In the rows, zero is written as 128.
Which row each row swaps with, under one turn or mirror
komov: [160 123 166 140 145 122 125 128 124 127 148 108 113 129 162 124 157 118
 143 133 138 114 109]
sis: [155 135  90  85 140 114 157 141 125 120 104 156 134 141 136 141 149 140
 125 126 129 133 121]
zopu: [100 132 103 186 124 120 120 146 137 115 108 138 101 140 126 128  97 122
  94 136 128 119 145]
sipek: [122 101 101 121 149 114 133 132 157 102 102 112 131 147 156 136 114 145
 129 160 119 117 161]
bifip: [ 87 155 119  90 137 118 122 148 135 143 122 145  94 132 113 135  79 140
 125 137 124 115 138]
Didis: [137 105 121 140 139 112  94 159 160 120 119 133 128 142 133 139 100 106
  93 130  94 123 122]
soza: [168 160 110 128 129 142 147  87 113 125 153 128 130 126 122 105 105 139
 118 104 162 132 141]
biruz: [ 96 179 140 138 133 136 126 131 130 143 131 136 157 116 152 126  85 105
 137 139 140 115 149]
Mafe: [143 116 150 161 134 131 125 124 132 114 140 140  85 139 145 129  76 130
  95 123 119 125 150]
luko: [120 155 135 144 125 126 159 107 118 114 119 116 124 134 114  84 126 127
 164 119 174 137 121]
Mupi: [137 146 117 144 132  98 150 116 105 146 118 100 149 105  97 118 123 108
 112 114 121 159 117]
vudus: [118 129 164 139 167 121 148 145 134 112 111 144 125 137  99 148 116 126
 133  90 154 154 116]
viv: [161 125 109 145 134 131 126 134 137 114 124 127  97 129  71 118  83 126
 112 115 167 129 136]
duz: [163 134 114 148 134 135 180 116 121 125 123 106  95 157 145 140 140 125
 129 132 153 122 126]
tun: [135 147 134 158 108 110 157 142 137 130  91 134 133 135 149 112 120 123
 151 128 131 173 124]
zevi: [ 85  98 133 150 138 136 129 134 130 123 106 112  83 136 104 131 140 144
 137 130 140 127 124]
beti: [124 127 170 137 145 113 135 127 134 119 147 135  83 133 171 123 132 119
 137 133 146 112 119]
bisi: [ 94 149 154 164 144 133 107 130 123 129 168 127 136 124 159 126 122 122
 166 128 134 121 134]
puna: [120 143 136 161 144 131 114 123 113 142 140 127  96 109 102  98 112 146
 152 102 167 127 112]
gugob: [160 132 103  77 139 118 134 143 132 124 123 128 104 139 123 142  70 124
 117 113 114 125 124]
Zizug: [126 132 182 146 140 134 117 136 129 121 142 141 151 133  81 129  92 120
 125 118 148 119 121]
zikad: [153 134 113 126 112 105 130 151 140 131 108 141 124 142 170 141  95 144
 134 125  94 157 144]
mig: [ 76 173 117 145 127 100 143 133 121 131 132 149 143 148 131 152  98 125
 132 129 155 143 138]
bizu: [147 139 130 135 117 111 112 156 135 146 123 169 119 118 148 131  93 130
 155 116  99 160 130]
Refuf: [100 141 159  72 135 132 126 145 125 126 128 129 114 142 151 139 118 125
 137 123 160 126 112]
Tefun: [ 99 145 100 151 129 114 145  91  95 140 148 122 121 119 104 113 132 126
 142 134 160 122 144]
Nuto: [133 146 142 141  98 147 125 140 117 132  95 140 127 121 136 102  90 138
 159 109 152 153 111]
gadut: [119 119 108 148 158  97 144 141 141  83 141 111 134 159 123 146 152 122
 124 156 138 115 135]
Lifom: [111 159  74 115 149 131 133 152 118 135 165 139 128 127 122 139 112 138
 132 143 158  91 126]
Gog: [116 126 104 190 139 127 114 135 139 134 145 126 125 135 160 135 159 116
 119 125 139 128 115]
marun: [170 136 123 130 126 142 129 132 150 106 147  91 137 117 147  81 109 119
 139 136 155 132 138]
bekan: [113 108 123 102 143 116 134 145 129 113 145 126 133 129  72 122  73 142
 129 129 109 126 137]
perug: [167 101 150 128 146 133 123 145 132 133 143  78 107 131 145 129 123 107
 144 114 123 129 114]
rebu: [162 107 112 150 152 118 100 124 130 135 116 111 150 113 120 123 157 119
 165 136 136 136 131]
dolir: [141 140 139 137 136 130 117 137 132 120 106 104 127 132  58 125 117 147
 125 124 103 131 115]
tesur: [130 123 177  90 148 121 122 136 138 128 144 133 158 134 164 126 129 127
 125 124 136 117 128]
Satur: [118 126 154 135 137 100 121 134 130 114  91 160 105 146 113 152  97 116
 128 115 105 147 135]
rov: [162 124 101 161 127 119  94 125 132 118 130 134 174 131 111 128 116 120
 124 137 115 129 167]
zin: [183 135 105 101 141 125 117 152 127 140 149 113 155 134 142 135  79 124
 139 120 110 126 128]
melok: [151 149 105 150 133 158 155 116 112 140 157 108 102 122 142 118 131 131
 156 119 157 117 113]
gole: [143 129  92 131 120 123 146 134 112 150 103 126 119 142 182 146 112 136
 135 120 101 125 137]
Keke: [145 163 107  85 144 123 173 151 131 111 148 122 122 139 100 129  99 125
 132 141 121 128 106]
vor: [ 90 173 100 130 142 110 117 107 116 125 144  92 139 137 141 130 122 160
 121 124 138 115 142]
Fak: [136 134 110 130 129 131 143 111 150  97 127  98 132 126  92  81 105 122
 122 129 176 129 122]
lalid: [168 115  58 145 133 118 119 143 126 142 112 142 137 140 111 124 106 125
 127 116 127 124 157]
rugav: [127 151 115 149 150 104 119 158 104 150 165 147 110 121 140 153 129 107
 148 131 112 139 101]
ger: [131 123 158 132 149 127 152 130 132 116 151 111 156 138 183 129 109 142
 109 128 141 109 114]
nanet: [102 126 133 116 147 135 170 128 130 123 156  98 153 125 131 127 108 154
  93 128 109 121 139]
Gis: [116 144 132  60 134 126 130 140 134 128 128 147 157 142 110 123  96 139
 139 122 123 131 145]
sela: [138 106  98 135 163 127 139 152 142 116 161  96 112 150 125 119 137 111
 132 145 153  87 138]
zeko: [111 123 122 148 163 122  79 166 125 138 163 134 133 122 110 145 135 114
 115 113 133 115 119]
talaf: [134 116 121 153 135 128 104 140 133 127 138 147 144 138  72 130 155  96
 122 130 138 122 127]
rav: [128 111  66 178 144 126 132 137 119 131 145 115 147 139 128 133 140 111
 141 120 152 136 116]
rapu: [136  90 102 120 139 135 119 137 147 117 126 120 139 152 113 141  95  99
  90 145 118 102 144]
fip: [160 146 131 140 110 111 145 143 134 155 106 127 144 128 126 151 121 105
 126 128 120 180 118]
bafi: [105 172 103  83 143 126 127 133 127 126 124 106 113 140 140 133 110 110
 126 122 180 118 125]
bis: [ 94 121 105 123 133 113  69 136 114 148 120 122 140 111 133 117  89 128
 143 124 119 117 134]
Zam: [ 91 126  86 154 134 106 121 143 144  90 143 134 149 159 137 119  95 128
 109 135 140 114 151]
simed: [116 144  78  83 136 133 142 133 136 132 132 148 164 129 100 130 129 147
 126 127 141 122 126]
rikig: [149 140 122 132 130 180 135 149 127 121 106 137 134 126  96 110  94 149
 143 101 145 126 111]

Swapped with Gis: luko
Swapped with Mupi: nanet
Swapped with mig: Zizug
Swapped with rov: gadut
Swapped with soza: Keke
Swapped with zopu: zeko
Swapped with Refuf: Nuto
Swapped with sipek: rebu

Which row each row swaps with, under one turn or mirror
pas: [128 113 163 125 136 185 127 149 142 137 120 131 176 134 113 151 105 131
 131 134 126 136 102 124 162 148]
fug: [ 88 148 128 127 149  66 129 133 146 112 153 146 112 146 130 121 114 124
 149 134 137 127 107 120 130 122]
Kelar: [117 118  92  89 139 147  73 146 146 125 122 134 168 120 114 139 116 131
 158 124 129 126 142 121 134 138]
mav: [122 127 163 103 131 118 168 148 141 136 105 110 164 122  95 133 116 129
 113  83 119 129  96 154 123 137]
zar: [113 119 163 104 173 132 131 104 114 127 113 154 158 122 103 108 160 135
 124 122 153 120 154 115 152 131]
Kive: [142 107 171 129 136 124 164 133 143 127 140 155 140 153 101 134 117 137
  88 122 156 133  77 120 137 154]
baf: [101 104 134 123 141 117 148 119 153 160 148 121 135 138 106 135 130 150
 151 152  96 116 174 143 148 155]
buro: [145 114 153 115 135 157 132 118 130 116 132 136  96 158 102 140 122 124
 165 139 137 124 161 146 167 147]
Maru: [145 116 177 126 139  96 141 143 145 120 119 124  73 156 106 138 113 126
 113 128 119 122 142 144 134 153]
febib: [145 113 134 127 140  90  73 145 132 128 129 114 188 143 112 146 129 142
 132 141 141 122  93 149 137 129]
Kib: [101 112 156 115 130 149 163 139 129 130 162 133 157 133  96 129 117 116
 106 188 124 125 145 128 127 136]
kag: [129 117 107 130 131 136 137 128 122 133 133 147  77 107  90 117 109 146
 124 148 130 126 125 122 100 138]
bimel: [106 118 166 133 142 107 110 121 143 132 113 167 116 172 116 123 133 130
 114 125 104 121 161 117 136 143]
boser: [ 91 125 130 108 126  91 163 142 116 111 132 139 138 155 135 123 110 101
 145 159 124 122 133 119 144 101]
Vago: [151 111 111 119 147 107  99 147 157 152 135  82 139 112 120 151 141 143
 129 137 168 131 116 110 133 156]
pove: [112 115 140  85 151 122 124 152 133 129 138 116 169 154 106 141 132 117
  72  98 142 133 166 130 151 137]
Tuzok: [116 112  97  78 125 116 158 163 143 118 147 106 144 137 108 123  99 105
 105 163 112 129 136 118 142 141]
tasu: [107 115 141 151 145 132 134 137 161 172 101 102 134 138 126 135 112 171
 120 118 135 128 114 125 123 163]
Sevul: [125  99 165 103 113 116 132 143 122 135 133  91 150 116 130 114 114 115
 157 134 160 130  94 101 166 135]
gulok: [118 112 157 112 138 128 171 141 136 136 151 102 166 178  95 127 119 130
 178 127 129 128 117 147 142 134]
Kez: [131 130 142 132 129 125  79 132 141 120 127 123 136 127  98 113 151 127
  80 160 124 113 109 117 126 151]
lerav: [115 106 105 108 106 105 132 160 171 131 148 153 132 178 115 153  84 119
 126 127 120 131 142 114 117 145]
romo: [108 111 126 121 132 132 119 141 142 130 168 118 208 124 124 131 114 126
 129 130 133 122  80 122 137 124]
kis: [139 108 135  99 131 106 115 130 150 130 155  96 198 149 117 132 129 135
 159 144 156 123 115 128 170 134]
Nemig: [118 154 135 150 130 103 102 110 142 132 118 133 124 148 138 143 155 132
 150 112 152 114 107 121 130 126]
soki: [ 96 109 129  88 136 141 143  98 108 103 133 155 162 133 116 153 116 124
 138 135 137 131 115 157 150 105]
nebo: [120 117 123 115 106 102 142 147 177 175 127  93 139 145 112 147 103 159
 137 140 133 117 144 130 136 164]
nati: [150 111 139 106 156 130 100 106 135 151 151 102 140  85  90 156 134 142
 145 137 161 122 116 130 120 148]
ser: [130 116 139 124 140  81 183 136 133 132 108 130 161 175 121 136 124 117
 126 159 139 117 145 114 107 136]
vori: [121 113 125  94 137  93 170 135 136 128 159 132  95 120  98 132 111 126
 172 160 128 125 144 126 125 149]
zik: [110 137 131 112 127  76 117 125 137 100 166 151 140 159 110 114 137  98
 120 124 115 109 146 119 142 122]
ruseg: [125 115 117 111 150 145  91 144 136 120 141 121  81 133 122 137 119 128
 178 143 145 134 135 134 136 132]
bodu: [143 125 141  98 141  74 100 126 155 127 111 127 176  88 117 135 122 145
 129 104 151 119 148 127 128 143]
Meko: [128 108 157  98 129 136 170 143 143 125  97 114 121 156 138 138 115 138
 109 160 137 132  93 120 104 124]
Zanuz: [140 110 139 102 138 125 106 133 144 129 117 127  97 148  96 133 122 122
  83 132 136 122 184 108 134 153]
Rad: [104 122 180 122 145  57 115 147 138 115 155 139 126 125 117 145 134 145
 140 130 147 122 142 152 129 145]
fipa: [147 114 159 102 140 124 179 134 147 132  87 125 164 143 121 146 121 138
  92 118 151 129 143 108 146 124]
Gemur: [137 113 138 100 125  49 167 127 136 137 143 128 150 141 122 133 118 126
 115 107 126 125 151 110 148 153]
vepi: [140 111 146  88 137 121  93 141 138 128  87 117 186 165 109 140 123 139
  98 123 157 124 122 128 146 122]
vap: [141 109 105 132 133 103 102 114 136 125 166 126  95 148 107 140 131 120
 129 133 127 119 170 138 139 121]
maton: [157 136 120 145 148 151 102 114 139 148 103 124 141 137 103 138 145 156
 128 119 148 129 106 132 117 155]
zano: [156 105 116 110 130 143 140 150 146 144 133  91 148 130  91 148 144 151
 102 144 153 125 169 132 136 149]
sogif: [119 115 141  94 139  92 183 139 153 128 147  99  84 137 107 133 128 116
 116 133 132 122 138 107 121 141]
mipe: [128 110 121 129 138 143 121 128 116 133  81 126 163 130 110 140 120 123
 130  91 136 125 145 116 178 148]
tar: [131 110  96 115 139 108  67 121 133 133 156 143 146 108 116 150 120 135
 113 163 136 128 132 137 107 138]
sirek: [110 112 127 116 136  88 115 118 133 130 113 113 156 180 103 131 118 128
  74  99 140 133 109 135 134 133]
Dodu: [111 114 135  82 135  82  66 111 152 129 127 134 149 128 115 132 130 139
 101 147 128 126 122 144 111 154]
tinim: [140  98 162 120 134 121 118  96 112 130 135 151 126 142 127 146 146  97
 131 104 159 133 146 134 117 102]
vog: [129  99 162 122 148 159 127 119 124 168 107 101 151  91 132 146 117 144
 149 142 146 127 133 132 143 136]
Tupe: [149 105 152 131 177 101 104 136 157 139 133 153 117 152 108 134 117 137
 101 137 139 129 149 121 107 186]
risav: [121  72 140 145 143 118 147 136 136 116 128 172 125 163 117 157 105 147
 127 105 114 133 127 144 130 143]
tid: [134 120 110 118 111 107 150 156 166  98 133 118 117 135 130 123 129 131
 134  99 134 119 123  98 123  96]
zok: [ 94 120 150  96 137 115 143 130 122 110 115 182 133 152 113 141  84 126
 127 147 134 128 117 137 113 103]
sefiv: [137  85 149  97 138 112 158 149 137 101 159 139 126 132 131 128  78 102
 141 120 157 148 120 109 124 118]
getuv: [159 131 130 125 164 131 108 136 114 100 103 133 160 129 108 142 135 121
 154 150 152 126  87 134 119 138]
nipo: [142 104 131 110 172 123 112 135 109 108 159 134 151  91 133 139 121 131
 152 112 149 152  93 123 141 131]
zor: [153  90 143 112 138  98 122 129 125  75 144 122 144 140  95 105 149  95
 126 135 132 125 129 131 161 120]
Lep: [ 94 115 137  67 127 135 146 146 136 118 151 116 150 140 125 143  87  88
 117 164 148 146 120 125 141 133]
buze: [136 120 129  86 138  56  85 120 132 124 115 137 128 105 120 132 123 126
 134 121 138 124 100 124 122 147]
lileg: [ 97 114 133 158 136  88 154 125 139 140 140 133 182  98 113 140 110 128
 108 141 146 127 107 129 121 126]
dazo: [154 105 161 120 176 125 114 109 115 118 110 174 126 129  88 129 105 142
 129 117 142 139 115 134 111 121]
kemuv: [116 113  97 123 128 138 150 148 157 150 142  84 153 105 111 134 102 147
 131 129 111 121 106 134 144 137]
Nuf: [108 165 128 120 129 111 117 131 154 150 130 168 139 124 132 120  99 141
 148 108 129 125 106 109 105 148]
Rofiv: [143 115 125 127 133 111 115 132 139 139 160 124 176 119  75 139  98 141
 168 108 150 122 153 139 117 113]
musu: [137 123 118 151 136 151  98 141 149 136 140 106  98 133 115 143 120 118
 129 135 132 135  95 115 165 157]
teluz: [124 121 136 116 140 147 198 127 133 133 132 136 120 178 104 130 129 129
 141 139 130 131 160 133 126 140]
pes: [122  97 141 100 138 177 141 136 147 144 129 136 139  93 104 147  91 161
 116 153 122 129 117 128 119 148]
Sene: [119  90 147  72 149  99 162 160 130 130 158 109 164 132 132 161 100 105
 138 142 161 146 136 128 135 128]
sebil: [116 102 134  94 113 135 119 101 122 125 146 182 134 112 114 132 100 137
 113 122 118 124  85 128 121 132]
Vebo: [138 113 138  90 143 168 161 130 144 134 110 138 148 103 130 127 111 120
 139 156 136 121 133 101 152 169]
Zimak: [154 111 149  80 138 139 123 153 153 123 163 122 168 180 126 125 132 126
 149 116 144 136 156 123 144 138]
Lin: [140 144 161 105 157 120  98 112 113 137 100 126 146 138  83 146 122 130
 129 155 158 123 156 156 115 137]

Swapped with buze: Sene
Swapped with lileg: zor
Swapped with pes: Zanuz
Swapped with Dodu: Lep
Swapped with vog: Maru
Swapped with nebo: ruseg
Swapped with boser: febib
Swapped with bodu: sefiv

